In the data rows, 128 means zero.
Here are some points, one per row:
[141 132 109 145 135 195 140 135 124 122 144 101 150 140 121 106 128 125
 130 186 101 105 134 125 213 160 110  70 104 135 121 142 102 143 137 108
 128 139 123 102 133 140 109 145 125 159 133 128 121 123 176 120 132 136
  88  76 107 154]
[121  82 120 141 153 106 118  98 109 103 134 186 133 140  93 110 116 141
 117 113 123  30 111 128 125 158  95 127 153 141 136 123 127 129 122 145
 119 122 159  95 129 113 112 136 142 150 110 164 166 164  93 139 119 136
 135 132 124 135]
[128 129 142 134 148  89 142 158 124 104 124 122 145 140 168 109  92 143
 134 122 108 132 141 143 133 104 156 134 128  79 141 122 152 123 126 127
 129 145 142  84  98 144 124 163  94  56 134 136 163  93 119 120 131 124
 117 105 171  89]
[164 113 154 128 145 136 125 125  91 145 161 132 143 102 104 126 141  98
 122 128 127 143 119 152 126 103 137 183 166  87 101 157 120 128 129 125
 136 112  91 113 160 130 141 127 117 150 111  88 126  99 148 110  94 128
  63 128 157  90]
[158 150 119 125 124 135 140 152 181 114 106 115 219 125 115 106 120 109
 118 129 113 109 120 127  93 128 114 111 142 130 118 144 120 111 139 130
 102 124 164 144 132  97 152 132 144 123  95 164  67 139 119 144 122 135
 129 132  91 109]
[144 126 148 174 150 140 161 137 107 156 120 140 165 155 181 170 152 113
 138 141 132 164  75 147 152 134 124 140 127 132 135  86 113 122 139 147
 170 131 105 145 102 145 104 155 113 134 137 137 137 135 131 117 112 158
 124 164 155  98]
[147 118 133 130 142 131 141 130 143 150 152 113 127 127 111 101 135 107
  77  83 174 139 122 126 149 120 136 106 101 139 113 106 147 151 115 121
 147 159 134 171 154 128 148 122 120 111  92 114 200 107 175 140 152 135
 181 120  92 133]
[ 89 110 145 107 138 152 163 150 111 120 166 127 132 117 106 154 122 131
 147 127 173 104 131 117  83 147 108 114 111 111 124 174  90 146 146 126
 151 178 120 118  94 130 159 115  79 152 147 151  76 156 158 133 119 112
 131 125 141 142]
[119 115 162 116 141  89 138 147 114 127 153 124 123 174 102 107 149 137
 126  91 114 152 194 171 162 178 165 161 161 103 150 120 133 152 141 137
 127 120 111 139 156 148  92  91 115 105 131 148  96 126 116 132 121 131
 134 120 131 123]
[186 114 109 108 163 120 121 139 166 100 138 117 107  91 104 110 142 164
 142 135 130 114 132 112  98 145 128 101 100 155 166 118 145 128 108 166
 150 133  56 165 120 130 129 121 110 114 127  94 147 125 120 137 132 154
 106 149 124 163]
[130 128 136 128  26 104 110 145 154 149 144 115 144 140  97 125 116 148
 133 105 130 112 100 128 136 126 136 116 115 154 121 145 161 115 123 144
 177  99  96 145 134  95 135 116  81 146 126 136 161 109 138  72 160 122
 155 135 125 137]
[133 152 161  67 121 124 119 160 121 109  79 121 134 133  95 150 154 173
 125 133 114 112 127 115 150 117  74 120 116 114 132 111  99 136 109  80
 157 110 140 141 132 126 145 126 145 151 142 114 165 115  93 182 139 117
 129 139 156 113]
[134 152 118 127 102 153 132 148 108 122 124 130 100 136 138 103 144 130
 161  95 120 109  82 124 112 117 126 118 152 124 160 141 124 143 105 116
 137 126 103  93 139 103 107 141 166 106 111 136 100 173 191 172 117 137
 159  89 129 134]
[114 127 119 128 116 111 120 111 139 190  96  70 127 131 112 124 130 118
  82 125 120 111 111 156 121 115 116 128 107 147 136 118 164 143 102 154
  93 207 131 131 131 118 107 102 128 152 118  88 100 140  90 148 143 120
 114 115 162 120]
[158 132 167 136 105 131 125 138 145 140 117 224  99 123 140 116 134 120
 108 142 129 173 129 159 139 126 143 114 154 138 149 115  94  77 176 143
  86 159 137 119 120 150 169 117  95 120 141 117 135 131 129 124 140 125
 121 110 144 152]
[142 136 111  82 129 151  68 131 133 145 135 122 126 126 117 111 170 128
 119 111 117 118 138 156 118 125 113 121  95 134  94 111 131 130 125 134
  89 145 151 115 119 134 101 131 170 127 213 189 140 144 138 112  80 130
 136 187 133 104]
[106 121 103 134 125 154 126 133 137 122 108 110 131  95 113 158 145 137
 122 134 146 128 138 134 106 120 130 141 160 141 114 149 118 169 153 126
 122 129 118  14 120 130 123 122 149 112 125 114 139 143 134 133 188 149
 146 148  86 110]
[116 144 146 118 141 138 132 112 145 155 108 151 145  75 140 118  75 124
 148  91 125 118 176  56 151 156 116 138 171 106 117  93 138 101 125 170
  88  98 133 138 117 161 118 124 171 136 136 110 129  98 133 111 125 167
 167 123 155 122]
[104 174 112 121 117 174 119 118 156  94 135 130 103 192 130 153 129  96
 143 136 118 113 121  91  97 157 153 132 127  86 119 137 158 130 136 114
 127 172 128 149 134 111 132  95 166 136 106 123 175 124 118 110 124 139
 111 160 136 132]
[133  89 131 176 140 158  55 153 141 138 112 152 128 105 130 146 114  97
 148 103 117 114 123  97 124 137  99 150 144 131 167 126 118 171 126 114
 106 133 128 148 114 106 123 130 158 104 139 154 126 108  99 114 100  45
 129 105 102 142]
[131 105  83 146 131 141 128 103 137 120  99  94 115 145 149 129 157 136
 170 118 134 168 155 186 123 139 121 167 133 113 122 116  90 113 135 124
 110  88 126 159 116 156 129 124  89 155  79 166 132  99 135 104 129 133
 145 108 165 137]
[106 137 143 139 137 156  97 111 110 138 117 150 117  89 132 129 121 150
 145 118 129 114 122 164 154 140 143 140 114 140 111 104 148 115 131 126
 159 114 196 153 131 167 125 138 118  65  63  95  89 146 130 102 118 143
 121 146 132 138]
[109 117  90 104 132 102 111 149 107 132 118 128 112 131 137 116 141 155
 107 203 130 115 114  87 133  88 171 142 134 138 149 126 124 169 169 120
 124 134 120 157 161  90 121 116 112 148 113 163 110  96 137 140 116 156
 165 143 151 121]
[143 144 116 122 102  38 150 129  95 131 127 122 113  89 136 128 140 118
 153 171 111 153 108 116  97 135 111  83 103  84 102 162 112 168 128 122
 133 145 138 161 143 164 110 109 149 130 122 153 153 155 119 116 153 112
 120 103 135 106]
[110  87 147 101 106 126 183  83 201 124 144 144 136 113 133 134 138 106
 102 152 123 122 125 147 161 104 148 170 126 102 131 123 117 123 123 112
 142 140  90 142 136 160 132 209 149 102 120 144 101 138 127 118 128 120
 143 133 157 155]
[151 143 141 124 116 106 131 124 135 142 142 107 150 118 141 143 147 145
 113 109 139 118 129 115 108 142 255 101 122 184 126 138 115 154 112  96
 117 117 145 148  89 117 137 116 157 153 131 156 151 119 124 152 126 123
  70 125 164 148]
[102  66 103 149 108 167 150 127 143  94  89 154 100 111 160 136 119 146
 105 105 121 145 141 113 111 128 122  95 122 112 101  83 153 119 117 120
 123 108 135 125 144  90 135 116 133 155 134 129 116 156 102 129  97 127
 123  97 111  98]
[137 151 101 170 107 117 103  62 126 129 143 127 140 145 134 135 136 113
  78 125  97 109 175 111 110 111  94 112 120 124 132 154 108 140  98  87
 150 134 121 151 130 116 134 110  98  96 156 127 121 124 124 164 130 195
 139 144 146 124]
[165 152 113 129 135 122 152  97 106 119  71 127 140 158 117 137  89 163
 141 144 171  99 145 124 155  90 145 136 146 138 145 140 154 105 153 124
 147 150 120 146 147 196 138 124 134 132 172 129 113 154 176 107 141  74
 116 115  91 103]
[ 32 168 121 150 125 117 138 127 136 124 155 100 150 115 130  76 201 145
 126 101 151 119 117  89 149  84 101 124 115 138 134 141 121 109 125 168
 117 111 112 155 139 112 149 113 125 102 154 115 149 123 111 137 145 113
  96 127 121 133]
[ 99 123 148 150 113 144 122 138 122  93 121 149 166 124 133 136  77 126
 117 143 119 163 112 144  86 159 134 122 101 124 137 105 117 135  94 152
  91  91 132 102 183 115 104 125 116 118 142  83 126 116 156 156 103  76
 152 167 111 179]
[126 129  96 118 131 126 140 135 102 140 128  83  84 149 126 169 136 131
 110 138 107 149 133 106 108 170 120  96 196 153 133 170 109  95 133 150
 164 136 174 120 137 112 134 191 126 111 143 110 116 129 138 120 110  96
 140 132 117 140]
[143 129  97 122 124 121 113 141 116 134 173 122 111 143 122 154  39 112
 146 115 145 170 115  96 144 104 110 127 128 156 113 130 126  98 130 105
  90 125 114 112 142 139 104 119 114 135 115 156 133 155  75 180 115 141
 116 144 120 129]
[131 139 124 106 114 103 166 126 103 120 151 155 137 128 143 116 135 116
 163 143 103 142 181 160 136 100 124 195 110 145 126 102 129 114 142 127
 168 148 142 128  60 104 123 129 146 142 126  96 120 111 128 124 129 127
 116 120  65 151]
[128 134 137 137 192 100  98 106 167 159 137 111 130 117 120 126 156 127
 139 115  91 115 108  95 108  96 174 133  94 109  98 111 143 109 174 113
 173 119 145 112 141 104 135 118 100 159 145 105 132 156 122 149 156 117
 165 101 122 144]
[100 134 152 134 176 118  99 148 139 119  97 159 112 127 155 118 106 103
 104  93 139 161 136 161 169 131 135 157 113 123 164 239 140 125 111 129
 106  96 132 129 128 143 148 133 146 167 143  90 124 154 123  90 117 174
 147 137 104 123]
[148 110 147 107 124 129 103  80 109 124 134 126 125 170 129 126 130 119
 112 157 202 156 141  73 115 153 113 103 111 121 138 120 118  97  98 133
 127 110 125 100 117  75 102 149 143 112 106 134  82 140 119 106 168 108
 120 120 127  83]
[131 158 168 147 139 101 173 113 122 147 133 122  83 138 154 102 126 121
 146 163 109 112 125 143 128 142 104 139 125 145 119 122 169 157 116 120
 128 118 115  95 135 175 200 130 132 140 119 168  89  83 129 114 118 116
 116 157 126 132]
There is one direction along which these points spread out most. Take the direction at right angles to it along which they spread out most. Then take the direction at right angles to both along which they spread out most. Go by this last direction. How far along it is each point below, from 0 to 99? The average is 50, and the first point in the table lies past the average. One standard deviation of the points above along it is 16.
[106 121 103 134 125 154 126 133 137 122 108 110 131  95 113 158 145 137
 122 134 146 128 138 134 106 120 130 141 160 141 114 149 118 169 153 126
 122 129 118  14 120 130 123 122 149 112 125 114 139 143 134 133 188 149
 146 148  86 110] 66
[104 174 112 121 117 174 119 118 156  94 135 130 103 192 130 153 129  96
 143 136 118 113 121  91  97 157 153 132 127  86 119 137 158 130 136 114
 127 172 128 149 134 111 132  95 166 136 106 123 175 124 118 110 124 139
 111 160 136 132] 45
[164 113 154 128 145 136 125 125  91 145 161 132 143 102 104 126 141  98
 122 128 127 143 119 152 126 103 137 183 166  87 101 157 120 128 129 125
 136 112  91 113 160 130 141 127 117 150 111  88 126  99 148 110  94 128
  63 128 157  90] 55
[143 144 116 122 102  38 150 129  95 131 127 122 113  89 136 128 140 118
 153 171 111 153 108 116  97 135 111  83 103  84 102 162 112 168 128 122
 133 145 138 161 143 164 110 109 149 130 122 153 153 155 119 116 153 112
 120 103 135 106] 68
[116 144 146 118 141 138 132 112 145 155 108 151 145  75 140 118  75 124
 148  91 125 118 176  56 151 156 116 138 171 106 117  93 138 101 125 170
  88  98 133 138 117 161 118 124 171 136 136 110 129  98 133 111 125 167
 167 123 155 122] 18
[158 150 119 125 124 135 140 152 181 114 106 115 219 125 115 106 120 109
 118 129 113 109 120 127  93 128 114 111 142 130 118 144 120 111 139 130
 102 124 164 144 132  97 152 132 144 123  95 164  67 139 119 144 122 135
 129 132  91 109] 55
[106 137 143 139 137 156  97 111 110 138 117 150 117  89 132 129 121 150
 145 118 129 114 122 164 154 140 143 140 114 140 111 104 148 115 131 126
 159 114 196 153 131 167 125 138 118  65  63  95  89 146 130 102 118 143
 121 146 132 138] 37
[119 115 162 116 141  89 138 147 114 127 153 124 123 174 102 107 149 137
 126  91 114 152 194 171 162 178 165 161 161 103 150 120 133 152 141 137
 127 120 111 139 156 148  92  91 115 105 131 148  96 126 116 132 121 131
 134 120 131 123] 41
[110  87 147 101 106 126 183  83 201 124 144 144 136 113 133 134 138 106
 102 152 123 122 125 147 161 104 148 170 126 102 131 123 117 123 123 112
 142 140  90 142 136 160 132 209 149 102 120 144 101 138 127 118 128 120
 143 133 157 155] 53
[165 152 113 129 135 122 152  97 106 119  71 127 140 158 117 137  89 163
 141 144 171  99 145 124 155  90 145 136 146 138 145 140 154 105 153 124
 147 150 120 146 147 196 138 124 134 132 172 129 113 154 176 107 141  74
 116 115  91 103] 77
[147 118 133 130 142 131 141 130 143 150 152 113 127 127 111 101 135 107
  77  83 174 139 122 126 149 120 136 106 101 139 113 106 147 151 115 121
 147 159 134 171 154 128 148 122 120 111  92 114 200 107 175 140 152 135
 181 120  92 133] 26
[126 129  96 118 131 126 140 135 102 140 128  83  84 149 126 169 136 131
 110 138 107 149 133 106 108 170 120  96 196 153 133 170 109  95 133 150
 164 136 174 120 137 112 134 191 126 111 143 110 116 129 138 120 110  96
 140 132 117 140] 80
